One turning vector, and how many ticks it has turned:
The counts run from 0 to 378.
[188 153 100  85 119 107 136 121 137 152 136 136  70 117  85 142 141 117
  84 130 154 124 144 135 118 141  94 150 123 164 141 113 180 112]  185
[105 178 165 124 129 145 113  87 124  80 128 123 148 135 165  69 100 180
 141 145 109 133 104 118 117 101 129  97 104 113 104 159 134 126]  281
[123 175 168 118 128 137 102  80 137  81 126 136 140 154 134  70 103 179
 126 141 110 152 129 131 107 101 136 115  98 123 104 161 150 121]  285
[162 174 120 125 138 118 142 128 120 159 114 120  62 134 116 127  97 147
 100 168 146 123 143 114 129 144 103 111  96 160 116 161 191 143]  176
[114 147 151 156 141 166 122  83 126 100 103 111 138 129 159 101 106 199
 139 168  85 135 119 114 139 106 118 103 108  95 105 163 140 144]  98
[137 118 118  93 119 147 130  82 135  87 139 122 163  80 141 119 169 143
 136 106  95 115  88 135 134  99  96 138 149 100 150  73  99  98]  266
[138 174 141 118 139 134 111 129 134 132 141 123  76 163 125 113 101 144
 114 180 129 141 149 134 108 141 121 126  98 151 103 178 206 125]  357
[179 129 118  77 101 122 123  71 139 105 130 145 148  92 109 114 158 134
 109  89 124 128 106 142 124 102  95 146 140 124 149  76 107 102]  260
[199 149 129  82  87 106 126  74 136 111 113 154 130 105 100 102 145 142
  99  89 145 130 119 135 118 102  97 135 126 144 149  87 116 113]  256
[149 174 165 118 102 146 112 121 131 129 133 127 108 158 182 117  99 137
 163 191 115 116 110 123 114 123  94 111 109 125  99 182 154 128]  31
[131 156 117  97 129 149 148 135 105 131 147  99 109  85 187 136 142 102
 164 145 127  73  73 107 133 128  73 109 139 119 132 107 130 113]  202
[138  96 109 140 159 165 125  80 149 114 114 121 121 112  86 143 149 190
  87 145  76 162 147 150 143 120 115 159 127 101 138 116 162 126]  300
[ 77 144 126 118 176 171 136 134 114 105 170  83 117 109 176 126 137 136
 147 163  93 109 103 124 129 137 116 117 130 101 106 142 174 104]  344
[ 81 155 128 125 175 175 135 135 112 108 165  88 106 117 181 122 122 144
 146 171 102 108 103 122 126 137 114 109 118 108 101 158 181 111]  346
[106 117 143 137 143 179 116  83 133  88 132 104 159 114 164 122 137 181
 147 159  62 134 108 132 140 105 108 131 132  75 116 133 127 120]  92
[125 107  94 160 170 163 156  92 127 133  92 103 112  88 110 140 135 195
  88 139  94 135 135 119 165 128 105 129 125 108 136 114 158 147]  306
[145 118 118  88 115 145 127  78 134  90 134 126 157  80 134 120 168 138
 126 100  99 118  96 138 135  95  93 145 149 103 149  69 100  99]  265
[188 139 125  79  91 111 120  74 137 106 124 155 135 103 102 105 150 138
 100  89 133 133 114 140 122  99  95 144 133 138 153  77 109 107]  258
[175 142 158  89  92 140  87 104 156 109 160 144 123 167 139 136 140 117
 145 169  96 144 131 164  97 119  97 163 130 121 122 154 152  92]  222
[196  96 108 129 106 148 134  97 142 156  96 126 120 100 117 172 148 151
 119 153  94 123 123 135 150 120  64 154 142 107 147 105 120 133]  52
[103 118 118 137 174 177 130 128 132 123 155  93 102 122 144 160 140 148
 128 185  79 128 133 142 135 142 105 143 130  99 112 146 189 114]  162
[105 123 144 144 145 177 118  84 132  89 121 105 155 119 164 119 132 182
 146 162  64 133 104 129 138 102 111 123 128  82 115 139 130 123]  93
[182 140 132 148 104 145 142  99 124 159  71 123 109 114 147 137 106 177
 129 172 114 110 111 104 155 114  73 105 116 121 131 148 124 167]  241
[ 95 130 108  79 166 153 131 117 129  87 193 107 121  95 131 120 170 116
 118 112 106 122 111 150 117 131 122 147 141 116 133  89 168  81]  335
[116 179 144 126 147 142 117 130 124 123 148 113  85 156 146 108  97 150
 127 182 123 132 135 122 111 140 121 118  95 142  96 185 203 126]  354
[189 146 100  89 122 111 139 120 136 145 140 134  76 112  85 143 147 111
  88 126 150 124 140 141 119 142  92 149 127 163 144 106 174 113]  186
[ 98 174 139 126 161 150 127 137 120 114 151 103  93 144 163 113 100 145
 140 180 113 123 122 119 119 138 116 101 100 130  94 182 193 126]  351
[ 94 181 113 108 163 135 157 116  92 102 134 100 110  82 148  82 118 154
 115 106 150  98  93 100 134 126 120  88 111 141 119 110 150 125]  136
[ 85 132 112  98 177 169 135 129 124  90 187  91 121  95 151 132 162 122
 135 138  91 116 109 142 123 134 115 141 140 102 125 105 168  85]  339
[156 159 140 135 126 126 120  75 139 110 100 146 107 146  86  92 104 192
  83 132 124 163 154 134 123 115 130 128  96 140 119 145 167 138]  109
[179 168 115 108 122 110 137 124 127 155 121 134  65 133  94 125 114 134
  87 153 158 132 145 126 117 141  98 128 102 170 122 144 191 131]  180
[133 192 149  88 111 135 130 127 110 119 153 114 115 130 193 107 112 108
 168 151 141  87  81 109 109 120  92  97 118 133 109 148 136 114]  209
[172 177 117  60 113 101 134 123 124 126 158 135  86 114 115 112 139  92
 106 111 167 108 117 132 103 130  95 130 122 166 136 103 162 101]  4
[183 105 108 132 113 149 147  92 131 152  88 124 123  86 131 164 146 154
 125 147 101 105 111 118 157 113  62 135 140 111 148 101 114 145]  55
[168 163 128 115 100 124 151  93 106 137  87 124 124  83 155 108 113 157
 130 120 144  94  85  92 145 103  80  88 120 137 132 111  97 146]  64
[202 159 129  86  89 102 125  76 138 116 109 159 130 108  97  99 139 142
  98  96 148 130 121 132 120  99  92 136 122 149 147  95 113 120]  255
[101 122 116 144 175 178 136 134 129 133 143  90  93 119 146 155 133 153
 127 191  82 123 128 129 140 147 102 138 125  98 112 154 186 122]  164
[106 165 136  75 153 134 109 113 138  77 194 127 117 136 119  95 142 123
 114 123 120 140 135 155  92 129 139 146 116 139 121 127 191  76]  149
[126 183 109 114 154 121 158 106 101 120 108 119  93  88 114  82 111 165
  84 102 162 117 118  99 138 127 121  91 100 159 125 118 158 139]  318
[103 127 116 146 173 174 140 131 127 137 138  87  89 124 152 159 127 154
 130 193  85 122 132 122 137 146 100 132 124 107 113 156 190 128]  165
[199 170 133 111  88 103 135  83 123 139  81 149 109 120 115 101 107 162
 109 128 154 120 118 110 132 105  91 107 106 154 133 127 122 147]  249
[105 117 123 110 168 168 117 121 143  98 185 101 113 127 128 145 156 133
 123 163  77 143 136 157 117 139 118 162 133 104 119 134 192  90]  157
[171 184 119  75 112 100 140 129 116 133 148 136  79 110 118 109 131  99
 103 116 175 107 117 119 108 132  97 124 117 174 134 115 162 105]  2
[101 195 137  81 151 123 126 114 117  83 169 123 110 122 134  68 118 133
 114 107 150 126 113 127 102 123 140 109 106 150 110 129 175  99]  143
[127 176 112  76 144 112 136 103 122  94 159 134 105  98  94  82 144 128
  85  85 157 130 126 131 108 125 132 130 115 157 138  93 164  96]  326
[127 179 143 122 144 140 120 129 128 126 146 117  79 158 138 111  98 143
 122 181 127 134 136 125 108 140 119 118  95 143 104 182 203 126]  355
[167 154 127 108 133 125 112 122 148 138 144 132  71 157  95 138 122 134
  97 168 128 150 160 147 109 144 110 150 111 148 118 159 202 118]  362
[180 137 128 152 105 150 140 101 123 159  73 120 110 118 150 144 108 177
 134 176 109 111 111 103 153 114  72 112 119 117 128 147 124 164]  240
[102 127 143 144 147 177 120  88 130  95 122 105 154 118 170 114 123 192
 147 162  67 132 110 127 140 103 108 122 126  82 113 147 133 127]  94
[133 106  86 121 165 148 156  88 125 119 116 113 112  67  93 138 164 167
  79 107 109 131 127 130 154 120 102 144 137 117 151  78 147 122]  123
[130 183 114  81 147 107 142 105 119  97 147 133  98 102  98  76 132 139
  80  83 164 127 122 126 115 125 127 114 110 165 131 101 162 105]  324
[103 144 141 115 137 164 132  83 114  86 132 103 163  92 181 103 137 163
 154 124  91 106  79 117 137  98 105 107 131  91 125 111 107 118]  273
[161 181 167  80  92 124  98 116 138 108 165 144 123 165 159 105 117 109
 152 161 129 125 116 142  92 115 101 129 114 138 110 157 151  94]  216
[103 132 111  76 165 145 131 115 131  87 189 108 125  95 121 117 168 115
 113 108 113 125 119 153 114 131 120 148 136 121 134  87 166  79]  334
[117 153 108  71 156 127 129 108 129  87 179 124 114 100 106  98 165 117
  95  89 136 130 126 148 110 128 127 145 126 138 140  86 164  80]  330
[103 190 138  76 151 124 120 113 121  80 180 124 112 129 127  71 128 126
 107 114 145 134 123 136  98 124 141 119 107 144 112 126 176  91]  145
[ 99 171 160 125 131 152 121  86 117  80 128 113 150 125 174  74 102 176
 149 139 103 121  94 113 123 100 122  93 108 105 104 148 125 124]  279
[187 169 163 109  86 124  96 108 147 133 121 148 106 178 134 122 103 138
 134 179 119 139 134 137 103 119  95 134 107 137 110 177 162 125]  37
[210 104 124 114  95 140 113  91 160 149 108 141 112 132 101 164 146 144
 112 162  98 143 140 150 132 116  75 168 135 122 142 124 143 123]  47
[175  98 129 134 106 164 114  97 152 138 120 119 128 133 144 173 144 149
 145 191  70 134 126 143 138 117  73 161 139  93 131 142 140 129]  231
[161 187 143  93  91 109 137  87 112 109 105 138 130 104 148  76 111 148
 125 103 154 105  89 108 122  99  97  93 113 144 129 112 105 128]  69
[127 110  83 125 161 151 160  94 122 119 118 106 113  63  98 135 162 164
  80 102 111 127 121 127 156 126 101 135 136 117 152  73 147 127]  124
